Each row is where one point has got to under a steady rotation. How many ticks took it there?
The counts run from 0 to 285.
  7  -5   6  -8  10 -11  -6   5  23  18   2   8   4   5 -11   2  -4 -15  18 -11 -11   3  -8  -8  -7   6 -12   5  16   8 -15  -3   9 -16  -4 -22  10  -9   2   1  11  17  -1  -3 -23  -3  -7  -4 -16   4   7 | 244
 -2  -2   0  -3   8  -8  -5  -5  23  15  10  14  16   3   0  -3  -6 -25  16 -12  -5   9  -6  -5  -8  -2  -7   1  16  -9 -14  -5   3 -18  -4 -19   2 -15   1  -4  11  21 -12  -6 -16  -3 -12  -1 -10   3   4 | 221
 -9  -5  -3  -1   9 -10  -1   1  26  15  -1  14  13   4  -7  -3  -5 -18  14 -13 -18   2 -15  -2 -19   3   0  12   6  -2 -16 -11  -1 -14   5 -10   2 -14  -4  -2   9  17  -6  -2 -18  -5 -18  -7  -2   7  -2 | 75
 -4  -2   3  -2  12 -10 -11  12  29  13  -3   8   8  -1 -18  -2 -11 -20  21  -7 -10   4  -6  -8  -8   2   3   5  11  -2 -16  -4   7 -19   2 -10   9  -9   5  -2   8  14  -2  -5 -11  13  -9   1 -15  10   7 | 66
  8  -1   2  -1  11  -5  -3  -3  27  20   8   8  15   0  -4   2  -1 -20  16  -9  -8   3  -7  -3  -6   7 -10   6  17   4 -18  -1   8 -11   2 -19   5 -15  -3  -6  14  17  -7  -5 -21  -5  -8  -9  -8   3   3 | 41
  5  -3  -4 -10   8 -16  -7   9  22  15  -3  12   7   8 -18  -8 -11  -6  24   0  -4   4 -13  -4 -11   3 -12   9  12   1 -13  -6   6 -12  -1 -21   6  -6   7   1   7  13  -5  -3 -17   5 -10   0  -6  15  15 | 113
  1  -2   3  -8   6 -10   3   2  26  18   8   6  19   9 -11  -6  -7 -12  11 -10  -8   3  -9 -10  -9   2  -6  11  13   3 -10  -8   6  -8   1 -17   7  -7  -3  -2  14  18 -10   1 -23  -4 -15  -7 -14  10  -7 | 122
 -1  -4  -4  -4  10 -11  -6  -4  23  20   4  11   5   4  -9   8  -4  -9  15  -9  -7   5 -19   0  -9   3 -14   8  14   1 -19  -1   7 -16  -3 -22   5 -17  -5  -1   8  16  -1  -9 -19  -8  -9  -8  -4   3   7 | 231
 -6  -2   3   3   7  -4  -2   6  29  10   5  10  12   1  -6  -2  -6 -26  13 -12 -13  11  -4 -11 -10   1   2   5  12  -6 -12  -1   5 -21   5 -13   3  -4   2  -6  10  21  -8  -4 -20  -4 -13   0 -15   6   5 | 273
 -1  -6   7  -6  12 -10  -5  10  24  14  -4  10   6   2 -10  -5  -7 -23  20 -14 -17  -2  -4  -6 -14   8  -3   5   9   4 -13  -9   5 -15   1 -14   7  -9   1  -1  12  17  -4   1 -19   3 -15  -1 -11   8   3 | 192
  1  -1 -11  -6   7 -14 -11   1  22  18  -2  14   6   6 -15  -2  -7  -7  21  -1  -4   9 -16  -2 -11   0 -11   6  13  -2 -17  -3   5 -15  -3 -21   3 -14   6   3   5  13  -2  -9 -14   3  -6  -2  -4  10  18 | 229
 -5   2  -7   1   3  -7  -6   5  29  13   3  11  16   5 -12  -6  -7 -18  15  -4  -6  17  -7 -14  -9  -3   3   5  13  -7 -13   1   6 -20   4 -13   1  -5   7   0   7  17  -8  -9 -16   4  -7   1 -17  11  13 | 147
 -6  -1  -6  -1  11 -12  -7  -3  26  15   5  15  10   0  -8   1  -9 -15  18  -5  -4   3 -20   6 -10  -1  -9   6  11 -11 -17  -6   3 -17  -1 -17   1 -19  -1  -9   5  17  -6  -9 -10  -2 -14  -5   4   7   9 | 91
 -9  -2 -10  -3   5 -13   0   5  31  12   2  10  14   8 -13  -4  -8 -10  14  -3 -10   9 -21   0 -16  -2  -2  12   8  -6 -15 -11  -1 -12   3  -9   5 -11   1  -4   3  16  -4  -2 -18  -5 -15  -8  -1  15   3 | 10
 -8   2  -4  -5   6 -11  -7   5  28  20  -1  10  18   7 -17  -8 -12 -14  15  -6  -7   6  -7 -13 -11  -4   5   8  11  -3 -11  -5   5 -13   3 -11   3  -7   0   4  12  13  -7  -3 -13  12 -11   0 -18  11   1 | 199
  7  -4  -1 -11   7 -14  -5   5  20  16  -2  14  10   9 -12 -11  -8 -11  22  -2  -6   4  -6  -9 -11   4 -11   7  12   3 -11  -6   6 -10  -3 -22   4  -5   9   4  11  15 -10   0 -21   4 -11   2 -11  13  12 | 112
  4  -3  -5  -1   6  -6  -2  -2  22  20  -1  13   8   7  -7  -2  -1 -11  13  -7 -12  11 -12 -10 -13   6  -8  10  12   5 -16   3   9 -13   4 -22  -2  -8  -2   5  12  16  -7  -6 -26 -10  -9  -4 -10   6  12 | 35
  2  -1   3  -5   8  -7   1   5  28  17   0   9  20   5 -10 -11  -6 -19  16  -8 -11   0  -3 -11 -13   4  -1  12  11   4 -11  -7   6  -7   7 -13   3  -6  -1  -1  17  15 -12   2 -20   4 -14  -3 -13  11  -1 | 59
-10  -2   0  -1   8  -7  -7   1  24  16   1  14  12   5  -6  -2  -8 -22  14 -14  -9  10  -6 -13  -9  -2   2   4  11  -7 -10   2   6 -22   2 -18  -2  -7  -1   2  11  19 -10  -8 -16   1 -14   3 -17   2   5 | 82
  1  -4  -4  -5   6 -10  -5  -5  17  22  -3  16   7  10  -6  -2  -4 -12  15 -12  -9   8 -10  -9 -12   3 -10   7  11   2 -13   0   7 -15   0 -25  -4  -8  -1   8  12  17  -9  -5 -22  -5 -11  -1 -10   4  10 | 99
  2  -4   5  -3  13  -8  -5   5  27  20  -1   7   4   0 -14   5  -3 -13  16 -10 -15  -1 -12  -4  -9   9  -8  11  11  11 -18   1  10 -14   3 -19   7 -11  -6   0  12  14   0  -4 -20  -4 -10  -8 -11   4   3 | 52
-12  -3  -2   1  11 -11  -9   7  30  10   2  14   8  -2 -13  -2 -13 -18  19  -5  -7   4 -15   0 -11  -1  -1   7   9 -12 -14  -5   3 -21   1 -13   4 -10   1  -9   3  17  -4  -9  -7   3 -16   0  -2   8  10 | 79
  3  -2   3  -6  10 -12  -7  15  28  10   1   7   9   1 -16  -5  -8 -19  23  -5 -11   5  -5  -7  -8   4  -3   4  14  -1 -15  -9   6 -17   0 -12  14  -8  10  -5   6  15  -1  -1 -16   6  -9  -1 -13  12   9 | 257
-12  -5  -9  -3   5 -11  -4  -3  22  20  -3  15   9   9  -8   1  -5 -11  11 -12 -12  10 -17  -8 -17  -2  -3  10   8  -3 -14  -3   2 -17   1 -17  -3 -11  -5   7   9  18  -6  -7 -19  -7 -14  -4  -9   5   3 | 214
  4  -2  -5   0   6  -6  -5  -2  21  19  -3  15   8   6  -5  -5  -2 -16  16  -8 -13  11  -8 -11 -15   7  -6   8  12   4 -16   4   7 -14   5 -22  -3  -8   1   5  13  15  -9  -5 -24  -5  -7  -1 -11   6  15 | 163
 10  -2  -1  -9   6 -11  -2   2  21  16   3  13  14   9  -7 -13  -5 -14  20  -4  -6   6  -4  -9 -11   4 -12   6  14   2 -11  -6   7  -9  -1 -22   3  -6   8   1  13  16 -12   0 -23   0 -10  -1 -10  12  11 | 239
  4  -4   5  -6   9 -11  -2  12  25  10   1   7   8   2 -10  -6  -4 -21  20 -10 -16   3  -3  -8 -12   6  -6   6  14   4 -15 -10   4 -14  -1 -13  13  -8   7  -3   9  18  -3   1 -22   1 -10  -3 -12  10   4 | 256
 -3   0   2  -2   9  -7   1   4  33  19   6   7  17   2 -16  -2 -10 -10  12  -4  -8  -3 -15  -4  -8   3  -4  15   9   2 -12  -1   7  -9   9 -16   5  -6 -10  -9  13  14  -8  -3 -16  -2 -17 -10  -7   9  -3 | 57
 -3  -7   4  -7   9 -14   0  10  26  10   0   8   5   6 -12  -1  -7 -13  16 -10 -17   1 -14  -3 -15   6  -8  11   8   3 -14 -10   4 -15   1 -15  10  -7   0  -4   6  19  -2   1 -23  -9 -17  -6  -5  10   1 | 127
-12   0 -13  -1   6 -11  -6  -1  28  19  -2  15  12   7 -15  -2 -11  -6  13  -2  -5  11 -20  -5 -13  -4  -2  11   8  -8 -14   0   3 -16   4 -16  -4  -9  -4   2   6  14  -7 -10 -11   1 -14  -2  -5  10  10 | 85
  5  -4  -5  -8   8 -15  -5   9  24  14  -1  13   7   7 -17  -7 -10  -5  23   1  -6   3 -16  -2 -12   4 -14  11  11   1 -15  -6   6 -11   0 -21   5  -6   7  -3   5  13  -4  -3 -18  -1 -11  -3  -1  15  16 | 241
